Some points, one per row:
  -0.02  -0.39   0.62   0.32   0.25   0.15   0.62  -0.04   0.13   0.29  -0.19   1.22   3.94   0.20  -0.42   0.02  -0.07  -0.58  -0.05   0.00  -0.32   0.03  -2.04  -0.30  -0.02   0.42  -0.18   1.29  -0.55   0.85   0.02   0.94
   0.34   1.73   1.55   0.56  -0.25   0.17  -0.01  -0.08   2.79  -0.27  -0.13  -2.11   4.29   2.01   0.43   2.03  -0.31  -1.59   2.06  -0.08  -0.18   1.30  -0.21  -1.11  -0.98  -2.33   0.02   3.30   2.04  -1.03  -0.10  -2.65
  -0.42   0.49   0.97  -0.42   0.10  -1.28  -1.18   0.85  -0.73  -0.54   0.80   0.47   0.29  -0.36   0.48   0.19   1.54   0.34  -1.75  -0.12  -0.75   0.06  -1.00  -0.22  -0.15   2.41  -0.11   0.30  -0.43   1.50   0.32   0.94
   0.54   1.21   0.15  -0.82   0.58  -0.28  -0.45   0.20  -0.05   0.99  -1.12   0.43  -1.02   0.64  -0.27  -1.79   0.17  -0.62  -0.03  -0.39   1.35   0.08  -0.26   0.77   0.79  -0.52   0.68  -1.11  -1.02  -0.44   0.65  -0.60
  -0.67  -0.46  -0.30  -1.11   0.20  -0.56  -0.27  -0.13  -0.49  -2.07  -0.14   0.93  -0.89  -0.04   1.01  -0.15   0.95   0.58  -1.27  -0.27   1.88  -0.27   0.56   0.67   0.25   0.04   0.66  -1.30   0.04   1.10  -2.02   1.66
   0.41  -0.19  -1.02   0.08   0.56   0.38   1.67   0.25   0.39  -0.68  -0.02   1.01   0.75   0.18   0.31   0.98   0.99  -0.82  -1.71  -3.35   1.67  -0.79  -0.61   0.30  -1.05   1.09  -0.79   1.39  -0.23   1.27   0.97   1.06
   0.12  -0.62  -0.50  -0.18  -0.24  -0.41   1.10   0.43  -0.96   0.37  -1.42   0.92  -1.07   0.35   0.34  -0.99   0.14   0.06  -0.51  -0.37   0.01   0.95   0.25   0.46   0.37   0.38   0.65   0.74  -0.16  -0.28   0.21   0.06
  -1.48  -2.33  -0.97   0.41  -2.13   0.59  -0.28  -0.65   1.29  -1.61   1.17  -2.83   0.06  -1.16  -1.23   0.97  -0.60  -0.34   1.37   0.26  -1.97  -0.34   0.38  -0.71  -0.17  -1.63  -1.12   1.20   0.68  -2.59   1.11  -0.99
   1.04   2.39   1.10   0.34  -0.01   0.22  -0.08   0.89  -1.02   1.21  -1.00   1.49  -1.72   1.84   0.12  -0.83   0.08  -0.09   0.50   0.25   0.76  -0.05   1.27   0.09   0.75  -0.30   0.38  -0.90  -0.67   0.61  -0.17   0.94
   0.15   0.81   1.21   4.64  -1.01   0.58  -0.91  -0.69  -3.22   0.57  -0.49   0.61  -2.13   0.11  -1.92  -1.93  -0.13   0.66   0.18   0.73   0.89   0.22   0.43   1.13  -1.04   0.21   0.32  -1.05   0.15  -0.47  -0.16   0.41
   0.06  -0.49   0.66  -0.84  -0.40  -0.10   0.13  -0.30   0.79  -0.65   0.03   0.89  -0.57  -0.68   0.20  -0.12   0.50   0.85   0.06  -1.00  -0.71  -0.23   0.11   0.32   0.50   2.53   0.25  -1.58   0.51  -0.43   0.75  -1.13
   0.69   1.13   0.17  -0.92   0.39   3.94  -0.76  -1.94   3.97   1.18   0.77  -2.60   3.25  -1.10  -0.30   4.96  -1.01  -0.70   1.24  -0.70  -1.10   0.60  -0.83  -0.58  -1.27  -3.62  -1.71   1.58   1.95  -0.10  -0.29  -3.13
   0.05   0.16  -0.06  -0.81  -0.38   0.11  -0.08   0.16   1.46   0.13  -0.39  -1.64  -0.23   0.98   0.15   1.48  -0.50   0.07   0.56   0.12  -0.38   1.07  -0.14  -0.86   0.03  -1.37   0.13   0.95   0.58  -0.53  -0.73  -0.91
  -0.99  -1.22   0.16  -0.56  -0.12  -0.89   2.18  -0.03   0.29  -0.48   1.30  -0.79   0.94  -1.61  -0.60   0.79   0.65   0.98  -0.88   0.11  -1.95  -0.34  -0.09  -1.03   0.51   1.77  -0.14   0.87   0.35   1.51   0.10   0.61
  -1.29   0.74  -0.73   2.28   1.08  -0.22  -0.06   0.98   0.29  -1.14  -0.49  -0.52  -0.47   0.65   0.13  -0.22  -1.43  -0.89  -1.10  -1.59   0.53  -1.08  -0.56   1.78  -2.41   1.26   0.29   0.88  -1.36   1.02   2.49   0.07
   0.77   0.88  -1.48  -0.15   0.83  -0.20  -0.05   0.69  -1.02  -0.22   0.20   0.89  -0.31  -1.31   0.70   0.95   0.27   0.32  -0.58   0.29   0.02  -0.14  -0.76   0.43  -0.46   0.44   0.41   0.98  -1.07   1.31   0.88   1.31
  -0.97   0.08   1.26  -1.63   0.37   0.76  -1.24   0.11  -0.57  -1.38  -0.06  -0.17   1.89  -1.51   0.86   1.87   1.00  -0.19  -2.13   0.57  -0.53  -0.01   0.62  -0.69  -0.21   1.16  -0.09   0.27   0.63   2.84  -0.16   0.11
   0.18   0.83   0.68   0.67  -0.47   0.19  -0.88  -1.05  -1.21   0.69  -0.58   0.32  -1.39  -0.60   0.87  -1.68  -0.29  -0.46   0.52  -0.12  -0.39   4.63  -0.91  -1.29   1.48   1.33   0.95  -0.39   0.79  -0.03  -0.61  -0.25
  -0.32  -1.14  -1.28   0.39   0.15   0.68   0.36   0.59  -0.63  -1.39   0.47  -1.57  -1.05   0.38  -0.31  -0.22   0.05   1.51  -1.64  -0.30   0.60   0.91   0.64   0.29   0.35  -0.17  -0.58  -2.18  -0.37  -0.82  -0.04  -0.73
  -1.05  -0.05  -1.21  -0.69  -0.84   0.44  -0.47   1.15  -0.02  -0.82  -0.50   0.47  -1.35   0.04   0.08   0.62   0.48   1.12  -0.74  -1.41   1.00   0.65   0.12  -0.19  -0.29  -0.24  -0.54  -1.42   1.13   0.79  -0.17   0.69
  -1.01  -0.75  -1.09  -0.20  -0.75   0.58   0.46   0.02   3.30  -0.42   0.58  -1.54   1.75   0.10  -0.23   2.95  -0.95   1.46   0.35  -1.34  -0.36  -0.70   0.67  -0.63   0.13  -1.21  -0.47   1.29   0.78  -1.49   0.99  -0.12
   0.41  -1.08  -0.59  -0.79   0.09  -0.17  -0.08   0.33   0.73  -0.89  -0.95   0.18   1.28  -1.08  -3.03   0.38   1.50   0.37  -1.26   0.62   0.68  -0.61   0.33  -1.18  -1.20   2.34   0.02   0.44   0.58   0.35   0.03   0.86
   1.01   0.54  -1.00   0.96   0.16   1.36   0.52  -0.84  -0.51   1.46  -1.32   0.74  -0.51   0.13   0.46  -0.77  -0.45  -0.28   0.19   0.25  -0.37  -0.08   0.78   0.16   0.01   0.49   0.26   0.50   0.63   0.03  -1.71  -1.69
  -0.98  -0.31   0.62   2.58   0.38  -0.69  -1.12  -0.22  -1.08   1.47   1.16   0.68  -1.16   0.05  -3.12  -0.52  -0.42  -1.03   1.07   0.90   0.38  -1.03  -1.22   1.48   1.28  -0.51   1.00  -0.60   0.17  -1.63   0.86   0.84
  -0.20  -0.94  -0.43  -0.30   0.50  -0.12  -0.04   0.50   0.15  -0.91  -1.02  -0.71  -1.09   1.09   0.03  -0.23  -0.05   1.55  -1.42  -0.16   0.36   0.19   0.73   0.88   0.56  -0.92  -1.54  -0.32  -0.05  -0.51   2.30   1.41
   0.55   0.41   0.26   1.08  -0.21   0.04   0.59   0.17  -1.16   1.74  -0.62   1.96  -1.91  -0.22  -1.10  -2.45   1.09  -0.22  -0.49   2.20   1.21  -0.60   0.13   0.41   1.49  -0.40   0.17   0.70  -0.78  -0.99  -1.01   1.08
Then 16 other points, each followed by its number:
   1.08   0.79   0.36   1.97   0.78  -1.13   0.01   0.03  -2.50   2.17   0.02   1.50  -1.20   3.72   0.36  -3.01   0.18  -0.12   0.76   0.40  -0.72  -0.57  -1.41   0.59  -0.06  -0.11   0.50   0.30  -0.74   0.20  -0.23   1.02 0
  -1.55  -2.35   0.72   0.63   0.40  -0.22  -0.06  -2.03  -1.04   0.96   0.52   0.07   1.28   0.07   0.04  -0.41   0.26  -0.73  -0.28   2.47   1.07   0.34  -0.67  -0.24   1.46  -0.37   0.12  -0.24  -0.10  -2.07   0.29  -0.90 1
   0.55   0.99   0.69   0.88   0.32   0.55   0.41  -0.83  -0.14   0.76  -0.59  -0.04   0.47   0.68   0.88  -1.52  -0.76  -0.83  -1.16   0.95   1.10   1.01   1.89   0.73   1.16   0.12   0.70  -0.72  -0.06   0.37   0.37  -0.11 2
   1.22  -0.57   1.89   2.57   0.83  -0.16  -0.19  -0.42  -0.17   0.94  -1.11  -0.11  -1.46   0.39   0.04  -1.51   0.54   0.33   0.53   0.69   0.94   0.15  -0.61   0.72   1.26   0.17  -0.15  -0.59   0.19   0.63  -0.29  -0.62 3
   0.42   1.79   0.28   0.50   0.11   0.15  -0.12  -0.66   0.16   1.79  -1.53  -0.14  -1.32   0.14  -0.27  -1.15  -1.48  -1.37  -0.34   1.22   1.29  -0.07   0.63   0.05  -0.56  -0.74   0.84  -1.14  -1.17  -0.68  -1.66   0.76 4
  -0.53  -2.52  -0.66  -0.13  -0.35   0.07   0.58   1.85  -0.89  -1.34   1.16  -0.56  -0.51  -1.70  -0.83   0.07   0.17   0.09  -0.89  -0.96  -0.64   0.48   0.42  -1.03   0.13   0.27   0.09  -0.23  -0.38  -0.61   1.49  -1.16 5
  -1.44  -0.09  -1.84  -1.14  -0.05   0.57   0.03   0.42   1.88   0.13   0.28  -2.37   0.20   1.01  -1.12   2.49  -1.26   0.31   0.59   0.53  -1.49   0.07   1.28  -1.93   0.57  -3.10   0.21  -0.66   0.01  -2.48  -0.60  -1.29 6
   0.47   2.01  -0.22  -0.41   1.24  -0.08   0.29   0.24   0.74   0.58  -0.99  -0.85   0.96   0.03   0.51   0.50  -1.67  -1.58  -0.55  -1.21   0.33  -0.05  -0.45   0.22  -0.76   0.16   0.28   0.16   0.76  -0.22  -1.16  -0.12 7
  -0.06  -0.33   1.33  -0.42  -1.15   0.55  -0.33  -0.75  -2.20   1.37  -0.29   0.69   0.86   0.55   0.15  -0.51   1.43  -0.08   1.06  -0.06  -0.48   0.44  -1.06  -1.52   2.27   0.04   1.02  -0.70  -0.54  -1.92  -0.64   0.04 8
   0.48   0.97   0.81   0.20  -0.35  -1.11   0.34  -0.92  -1.56   0.63   0.41   0.13  -1.44  -0.18  -0.83  -1.12   0.88  -0.96   1.28   0.35  -0.07  -0.86   0.24  -1.12   1.18   0.52   1.06  -1.23   0.29  -1.90  -0.92  -0.23 9
   0.71   0.47  -0.11   0.58   1.54  -0.41  -1.09   0.21  -0.17   0.03  -0.10  -0.71   0.54   0.31   0.79  -0.01   0.87  -0.23   0.45  -0.08   1.75   0.10   0.01   1.05  -0.76   0.77  -0.19   0.46   0.45   0.27   1.91  -0.15 10
  -1.71  -0.30   0.71  -0.18  -0.40  -0.14  -0.36  -0.27  -0.10   0.36  -1.10  -0.15  -0.40   0.30   0.23   0.45  -0.23   1.18  -0.84   0.24   1.14  -0.10   0.96  -0.58   0.39   0.25   0.73  -1.16   0.59  -0.94   0.13  -0.58 11
   0.24   1.65  -0.47   0.75   0.48  -0.38   0.01  -0.84  -1.85   1.75  -0.81  -0.15  -2.15   0.19  -0.05  -0.91  -0.60   0.63   1.42   2.56   0.03   0.30   1.55   0.17   0.34  -0.64   2.11  -0.68  -0.43  -0.14  -0.73   0.22 12
  -0.02  -0.24  -0.25   1.28  -0.96  -0.85   1.37  -0.98   0.06   0.39   0.99   1.39   0.31   1.75  -0.23  -1.16   0.75  -0.29   1.42  -0.78   1.22   0.11  -0.04   2.17  -0.98   0.60  -2.42  -2.50   0.12   0.04   1.53  -0.05 13
   1.72  -0.36  -0.08   0.62   0.67  -0.74  -0.07   1.12   0.99   0.30   1.34   0.11   2.06   0.04   0.04  -0.18  -0.01  -0.32   0.36  -0.55   0.85  -0.14   0.47  -0.54  -0.28   0.78   1.52  -0.24   0.23   1.13   0.01  -0.28 14
  -0.03   1.47   1.13   1.26   0.18   0.41   0.37   0.42   0.25   2.23   0.04   1.11  -1.16   0.26  -1.10  -0.97  -0.15  -0.24   2.07   1.97   0.62  -0.03  -0.68   0.37   0.27  -0.91   0.85  -0.96  -1.12  -0.58   0.37   2.34 15
Which of these numbered points is nearest to each point below, looking only along the 7 directions in which the first points spread most? Its number follows each.
  -0.34   0.93  -0.84  -0.05   0.55  -0.38  -0.11  -0.07  -1.61   1.42  -2.08   1.26  -2.00  -1.96  -0.15   0.84  -1.17  -0.17  -0.59  -0.34   2.22  -0.84  -1.06   0.53   0.87  -0.68   2.40  -0.41  -0.14  -0.19  -1.84   1.07 > 4
  -0.81   1.24   0.58   0.24   1.49  -0.32   1.61  -0.40  -0.53   1.54  -0.48   0.31  -0.80   0.32  -0.83  -2.01  -0.91   0.37   0.42   1.38   1.81  -1.44  -0.02   0.22   1.18  -0.88   1.24   0.06  -0.70  -1.56  -0.52   1.18 > 15
   0.89   2.21   0.50   0.02   0.08   0.30  -0.18  -0.05  -3.09   1.39  -1.12  -0.81  -1.76   0.24   0.22  -1.14  -0.88  -0.42   1.08   1.11   0.23   0.79  -1.77  -2.07   2.18  -0.04   1.35  -1.03  -0.12  -0.44  -0.68   0.10 > 12
   1.47   1.38   0.13  -1.72   1.51   1.72  -0.53  -0.63   1.96   0.63  -1.28  -3.07   2.90  -0.13  -1.41   3.52  -1.05  -0.87   1.08  -0.76   0.67   1.18   0.79  -1.10  -1.00  -0.80  -0.60   1.27   0.87   0.93  -0.98  -2.06 > 7
  -0.03  -0.91  -1.06   0.30  -0.49   0.67  -0.06  -0.57  -0.50  -1.38   0.51   0.28  -1.47   1.68  -0.17  -0.86   0.14   1.60  -1.35  -2.64   0.82  -0.50   0.37   0.91  -0.17   0.39  -0.64  -0.06  -1.65  -0.38   0.87   0.17 > 13
  -0.34   0.72  -0.56  -0.04   0.48   0.05   0.22  -0.02   0.72  -0.19   0.77   0.03  -1.09  -0.30   0.35   0.86   0.15  -2.64   0.58  -1.40  -0.23   0.01  -0.33   0.85  -1.78  -0.59   0.25   0.01   0.90   0.58   1.08   0.40 > 10
  -1.50   1.54  -0.11  -0.30   0.54   1.02  -0.22  -0.28   1.59   0.49  -0.25  -2.01   2.67  -0.18   0.10   2.26  -0.98  -1.19   1.55   0.06   1.44   0.74   0.62   1.21  -0.91  -0.09  -0.65   0.28   0.58   0.53   0.17  -1.20 > 7
  -1.59  -2.37  -0.30  -1.10  -0.65   0.39   1.41   1.42   1.89  -0.68   0.27  -2.31   1.56  -0.13  -2.10   2.39  -2.69   1.03   1.94  -0.18  -1.38   0.46   0.17   0.39  -1.32  -1.71  -0.07   1.06   1.26  -2.32   1.39  -1.95 > 6
  -0.25  -0.98  -0.07  -0.09  -0.75  -0.02  -0.35   0.61   2.23  -1.50   2.23  -2.25  -0.62   0.92  -0.54   1.36  -0.47  -0.23   0.95  -0.45  -1.06   0.94   0.77  -0.76   0.03  -3.30   0.55   0.18   0.35  -0.54  -2.23  -1.40 > 6
  -1.05  -1.00  -0.20  -1.16  -2.94   0.03   0.81   0.14  -0.50  -0.63   0.60  -0.72  -0.62  -0.86  -0.31   0.62   0.31   0.35   0.81  -0.31  -0.14  -0.35   0.33  -0.53  -0.73   0.22  -0.63  -0.05  -1.14   0.19   2.35   1.14 > 5
   0.05   0.99   0.04   1.23   0.20  -0.10  -0.56   0.24  -1.77   1.62   0.45   0.23  -2.06  -0.56  -0.39  -1.24   0.43   0.99   1.16   2.19  -0.55   0.20  -0.18  -1.28   2.42  -0.06   1.44  -0.27   0.63  -0.51  -1.33   0.90 > 9
  -0.40  -1.09  -0.83   0.38  -0.12   0.79   1.42  -0.73   1.70  -0.79   1.60  -2.49   0.85   0.29   0.13   1.18  -1.09  -0.84   1.43   0.73  -0.73   1.40   0.14  -0.14   0.42  -1.80  -0.56   0.44   0.46  -3.11   0.99  -1.74 > 6
  -0.58  -0.17  -1.29   0.06   1.02   0.28   1.94   0.93   1.47  -0.77   0.25  -1.97   0.02  -0.37  -2.52   2.24  -0.53  -0.18   0.07   0.96  -0.28  -0.09  -0.17  -1.03  -0.08  -3.58  -0.33   0.96  -0.09  -1.34   0.79  -0.80 > 6
  -1.27  -0.94  -0.38  -0.99   0.78   1.16   0.53  -0.21   3.48   1.79   0.32  -2.12   3.60  -1.63  -0.39   3.96  -3.36  -1.18   1.81   1.03  -0.68   0.49   1.90  -0.61   0.52  -0.23  -1.76   1.54   0.85  -1.20   0.06  -1.70 > 6
   1.02   0.12   0.11  -0.72  -0.44  -0.21   0.21  -0.65   0.37   0.50   0.07   0.90   0.61  -0.25   0.88  -0.81   1.83  -1.40  -0.19  -0.66   0.03  -0.02  -1.02  -0.58  -1.02   1.78  -1.18   2.58   0.09   0.52   0.29   0.81 > 14
   1.01  -0.31   1.28  -1.49  -0.14  -0.92   0.13   1.59  -0.40   1.55   1.45   0.77  -0.46  -0.57   0.71  -1.37   1.70  -1.25  -0.60   0.44   0.16  -1.33  -0.78  -0.37  -0.19   0.34  -0.45   2.34   1.00   0.17  -0.49   0.93 > 14
   1.04   0.66   1.97  -0.78   0.94   0.48   0.77  -1.07   2.11   0.71  -0.87  -2.35   3.51  -0.88   1.08   3.36  -0.49  -1.42   1.04  -0.58   0.30   1.71   0.25  -0.32  -1.88  -1.11  -0.33   1.29   1.09  -0.32  -0.65  -2.37 > 7
   1.62   0.67   0.02   0.58  -0.60  -0.03   0.47  -0.02  -2.65   2.23  -1.20   1.42  -1.25   0.18   0.25  -0.90   0.18  -0.34   0.27   0.38  -0.27   3.23  -0.04   0.26   0.80  -1.38   0.64   0.20  -0.48   0.98  -2.10  -0.04 > 12
  -0.42   2.51   0.97   2.30   0.37  -0.33  -0.26  -1.13  -1.19   1.54  -0.63  -0.31  -1.20  -0.68  -0.15  -1.11  -0.04   0.26   1.10   1.33   0.63  -0.89  -0.45   1.73   1.18  -1.28   1.25   1.06  -1.62  -0.88  -0.08   0.80 > 15
   0.76   1.32   0.96   0.62   0.02   0.81  -1.26  -0.31   0.25  -0.21   0.59  -0.19   0.50   0.88   0.48   1.29   0.55  -1.00   2.30  -1.33  -0.14   0.83   1.87   0.75  -0.70   0.42  -0.72   2.09   0.59   0.64  -0.28  -0.98 > 7
   0.17  -0.61  -0.38   0.15  -0.88   0.59  -0.55  -0.17   1.04   0.05   0.68  -0.33   1.40  -1.91   0.07   0.98   0.19  -0.29  -1.32   0.60   0.11  -1.67   0.68  -1.20  -0.31   0.64   0.68   1.16   0.26   0.67   0.36  -0.22 > 14
  -1.36  -0.68  -0.68  -1.21  -0.62   0.87  -0.39  -0.02  -0.08   0.14   0.26   0.42   0.29  -1.23   0.63   0.14   0.34   1.08  -1.35   0.91   0.02  -0.46  -0.22  -0.93   0.89  -1.05   1.20  -0.74   0.92   1.00  -0.24  -1.31 > 11
  -1.65   0.04   0.26  -0.70   1.72  -0.93   0.25   0.51   0.79  -0.85  -0.70  -0.20   1.63  -0.94   0.64   0.91   0.73   0.69  -0.99  -0.34   0.29   0.53  -0.06  -0.54  -0.36   0.30   1.02   0.97   0.52   0.35  -0.93  -0.40 > 14
  -1.05   2.21   1.97   0.13   0.25  -0.75  -0.02   0.01  -1.31   0.70   0.36  -0.92   1.32  -0.45   0.11  -0.34  -0.54  -0.38   0.22   1.42   0.22  -1.17   0.88   0.20   0.17  -1.20   0.26   0.17   0.26  -3.17  -0.56   1.21 > 1
  -0.22  -0.88   0.80   0.58   0.77  -0.27   1.66   1.04   0.43   0.79  -0.49  -0.15   0.04   0.28  -0.22  -0.22   1.02  -0.89  -1.08   1.01   0.37  -1.10  -0.74  -0.50  -0.69  -0.01  -0.16   0.52   0.40   0.75   0.59   0.59 > 14
  -0.02  -0.58  -0.40   0.24   1.30   1.37  -0.33  -0.18  -0.05   0.40  -0.34  -0.73  -0.34   0.05   1.03   1.87   0.36   1.06  -0.98   1.81  -0.69  -0.13   0.19  -1.19   1.03  -1.19   0.53  -0.47   0.43   0.85  -0.68  -0.14 > 11
  -2.00   1.66  -5.93  -1.34   0.69   1.42   0.24  -0.72   2.73   0.86   0.82  -2.42   2.29  -1.14   0.87   2.88  -0.43  -0.08   0.14   0.11   0.33   1.17   2.03   0.11  -0.12  -1.85  -0.09  -0.40   1.42  -0.59  -0.86  -2.65 > 6
   0.02   1.27   0.96   1.50   0.30  -0.40  -3.00  -0.40  -2.14   1.71  -0.44  -0.13  -0.79   1.14  -0.51  -2.75   0.10  -0.79   2.21   2.73   0.57  -0.75  -0.40   0.98  -0.55  -0.42   2.16  -0.98  -1.55  -1.97   0.92   1.73 > 15
  -0.35  -0.52  -1.54  -0.74   0.65   0.03   0.27   1.50   1.30  -0.60   0.70  -2.09   0.28   0.36   0.05   8.12  -0.94   1.24   0.51   0.12  -0.88   2.23   0.47  -2.07  -0.40  -1.06  -0.27   0.62   1.66  -0.31  -0.07  -0.94 > 6
  -1.19  -1.04  -1.97  -0.34  -0.23  -1.33   0.29   0.89   0.24  -0.34   0.78   1.56  -0.17   1.68  -1.12  -1.02   0.05   0.70  -1.08  -1.44  -0.19   0.29  -0.04   0.16  -1.29  -0.32  -0.75  -1.06  -0.99  -1.28   0.84  -0.11 > 13
  -0.24   0.22  -1.65   0.29   0.08   1.44   0.23   0.81   0.48   1.88  -0.06   0.99  -0.93   1.35   0.88  -0.78   0.66   0.31  -1.67  -1.22   1.56   0.61   0.28   0.68  -0.46   0.52  -0.72  -0.47  -1.49  -0.80   2.98   0.13 > 13
  -0.50   0.30   0.89   1.35   1.51   0.32   0.04  -0.12  -0.07   0.23   0.28   0.40  -0.60  -0.08   0.17   0.98  -0.41  -0.50   2.66  -0.47  -0.02   0.13   0.10   0.48  -2.23  -0.49   0.28   1.01  -0.19   1.72   1.27   0.06 > 10
  -0.25  -0.96  -1.03  -0.59   0.10  -0.89   0.14   1.48   1.28  -0.66  -0.52  -1.35   0.59   0.54  -1.58   2.03  -1.11   0.73   0.70   0.12  -1.31   0.79   0.05  -1.68  -0.13  -2.72  -0.69   1.43   0.95  -0.78  -0.41  -0.36 > 6
   1.13   1.79   1.58   0.50   1.14  -0.83   0.05  -0.84  -0.28   1.24  -0.34   0.35  -1.95   0.10   1.96   0.60  -1.58  -1.36   0.99   1.06   0.40  -0.74  -0.40  -0.77   0.50   0.80   0.13  -0.78  -0.70  -0.61  -0.49   0.43 > 2
   0.99   0.13  -0.70   0.57   0.22   0.66   0.35   1.79  -0.41   1.41   0.35  -0.62  -0.27   0.34   0.29  -0.06  -0.99  -1.27   0.98   1.25   0.58  -0.92  -0.82  -0.40   0.43  -0.27   0.38   0.26  -1.08  -0.52  -0.30   1.07 > 15
  -0.99  -0.85  -1.14  -0.29  -0.79   0.47  -0.63  -0.12   1.56  -0.30   0.39  -1.37  -0.35  -1.23  -1.10   1.50  -0.77  -1.33   1.12   2.21  -1.18   0.46  -0.56  -1.29   0.25  -1.26   0.75   0.31  -0.31  -1.33  -0.13  -0.61 > 1
   0.60   0.82   1.54  -0.19  -1.05   0.24   0.22  -0.58  -1.09   1.42  -0.07   1.28  -0.86  -1.09  -2.84  -1.65   0.17   0.26   0.35  -1.06   1.54  -0.48  -0.42  -0.33   0.85   0.72  -0.62  -0.33  -2.29  -1.55  -0.18   0.03 > 15
  -0.90   4.38   0.51   0.94   0.52  -0.45   0.20   0.35   0.47   0.02   0.36   0.37  -1.92  -0.18  -2.20  -1.44   0.07   0.48  -1.16   1.28   0.08  -0.15  -0.13   0.81   0.28   0.29   0.52  -0.66   0.21   0.67  -0.60   1.46 > 3
  -1.29  -1.13   2.45  -0.81  -1.20  -0.12  -0.54  -0.16   0.89   0.07   0.00  -1.56  -0.45  -1.08  -0.89   2.14  -0.52  -0.99  -0.06   0.32  -1.63   0.55   0.03  -2.04   0.82  -1.78   0.22  -0.35   0.54  -0.86  -0.59  -0.12 > 1
  -0.24   1.03   0.78  -0.66   0.64   0.62   0.18  -0.26   2.35   0.47  -1.57  -1.48   2.97  -2.33   0.54   2.55  -0.32  -1.51   1.53  -0.10   0.14   2.18   1.51   0.30  -0.78  -2.52  -0.79   1.46   0.73   0.59   0.34  -2.12 > 7
  -0.70  -1.72  -0.97  -0.94  -0.83  -0.51   0.80   0.26  -0.44  -3.79   0.19  -0.47  -0.81   0.53  -0.25   1.22  -0.68   1.41  -0.77  -0.09  -1.45  -0.32   0.39  -0.52   0.22  -0.77  -0.38  -1.06   1.82   0.01   0.50  -0.20 > 5
   0.62   0.98   0.94   1.38   0.03  -0.52  -0.25  -0.58   1.10   0.75  -0.03   0.58  -0.40  -1.70  -0.90  -1.53  -0.41  -0.73   0.34   0.60   0.24   0.01  -0.23   0.23   0.46   0.36  -0.51   0.83   0.31  -1.28  -2.41  -2.64 > 1
  -0.79   1.61   0.03  -0.24   1.17  -0.32   1.51  -0.43  -1.27   0.87  -1.32  -0.06  -1.39   0.54  -0.07  -1.03   0.91   0.55   0.49  -1.55  -0.34   0.09  -1.04  -0.38   0.79  -1.99   0.88   0.16  -0.28   0.03  -1.39   0.28 > 2
   0.88   0.55   1.13   0.80   0.35  -0.66   0.88   0.33  -1.18   1.00   0.80   1.15   0.45   0.59  -0.20  -1.74  -0.62   0.02   0.68   1.08  -0.03  -0.18  -0.97   0.77  -0.17  -0.11  -0.51   0.43   1.20  -1.58  -0.28   0.84 > 15
   0.34  -0.67   0.79   0.00  -0.06   0.37   0.32   0.84  -0.17  -0.32  -0.73   2.55  -1.59   0.45   0.01  -2.01  -0.43   0.49  -0.50  -1.14   0.99  -0.56   0.51   1.40   1.04   0.29  -0.64  -1.20  -0.40   0.79   1.17   0.64 > 13
   0.25   1.30   1.07  -1.72   0.95   0.60   0.55   1.22   0.90   0.39  -0.16  -1.88   2.55   0.20  -1.18   2.66  -1.26  -0.02   1.70  -0.47   0.66  -0.47  -0.19  -0.79  -1.57  -1.36   0.02   1.95  -0.27   0.99   0.45  -2.06 > 7
  -0.33  -3.45  -0.38  -0.45  -0.79  -0.01   0.33   0.29   0.62  -0.53   0.22  -1.70   0.37  -0.95  -0.74   2.89  -0.55   0.03   0.48   0.44  -1.37   0.14   1.13  -1.35  -0.10  -2.40  -1.10  -0.37  -0.42  -0.52  -0.19  -0.89 > 6
   0.23  -0.79  -0.18  -1.19   0.67   0.78  -0.53  -0.82   0.74  -0.07  -0.05  -1.25   4.00  -0.23  -1.04   4.27  -0.47  -0.95   0.47   0.88  -1.25   0.81   0.20  -0.36  -0.77  -0.60  -1.92   1.09   3.77  -1.67   0.36  -2.07 > 6
   0.18   0.27  -0.94   3.54   0.18   0.03   0.64  -0.32   1.38  -0.70   0.59  -0.02   0.78   0.45   1.00  -0.54  -0.44  -0.63  -0.72  -1.48  -0.34   0.46  -0.10   0.05  -0.86  -0.02  -0.39   0.12  -2.05   0.78   0.74   0.44 > 10
   0.09   1.80  -0.11  -1.77   0.26   0.38  -0.37  -0.49  -1.79   1.71  -1.30  -0.68  -0.40  -0.23   0.05  -0.87  -0.15   0.34  -0.16   0.73   2.10   0.01  -0.36  -0.81   0.85  -1.35   2.67   0.20   0.37  -4.74  -1.45   0.19 > 4
  -0.72   0.01   1.20   0.79   0.58  -0.74  -0.75  -0.01  -2.71   2.91  -0.62   0.62  -2.05  -2.08  -0.52  -1.30  -0.22   0.81   0.02   2.65  -1.25   0.49  -1.45  -0.13   2.11   1.69  -3.91   0.81  -0.95  -1.32  -1.70   0.76 > 9
  -0.24  -0.43  -1.34   0.94   0.75  -1.26   0.98   1.61  -0.91  -0.21   0.18   1.24  -0.81   0.57  -0.23  -1.76   0.95  -0.48  -1.40  -2.50   0.97  -0.09   1.11   0.48   0.88   1.40   0.38  -0.43  -1.49   0.66  -0.35   2.19 > 13
   0.51   0.60   1.08   1.08   1.23  -0.28   0.36   0.16  -1.12   1.62  -0.49   0.57  -0.75   0.00   0.09  -1.76  -0.20  -0.27   0.49   0.19   0.08  -0.15  -0.76   0.38  -1.19   0.19   1.04  -1.36  -0.88  -0.52  -0.91   1.36 > 3
  -0.81  -1.24  -0.51   0.27  -0.77   1.25  -0.31   0.38  -0.05  -1.60   0.82   0.48   0.00   0.94   0.01   0.21   0.55   1.11  -1.62  -2.26  -2.05   0.31   0.33   0.16  -0.06   4.08  -0.69  -1.26   1.03   1.76   0.10  -0.05 > 5
   1.10   0.02   1.37   0.13  -0.45   0.98  -1.49  -0.37  -1.43   0.60  -0.38  -0.05  -0.53  -1.01   1.32  -1.33   0.72   0.47  -0.22   0.52  -0.56   0.52  -0.96  -2.66   0.86  -0.34   0.47  -0.33   0.35  -0.15  -2.23   1.87 > 8
  -0.56  -1.54  -0.68  -0.26  -1.22  -0.30   1.00   1.64  -0.36  -2.35   0.83  -0.88  -0.37  -0.57  -0.30   0.76   0.81   0.71  -1.20  -0.66  -0.76  -0.48   0.18  -1.36  -0.06  -0.16  -0.64  -0.72   0.27   0.49  -0.40  -0.80 > 5
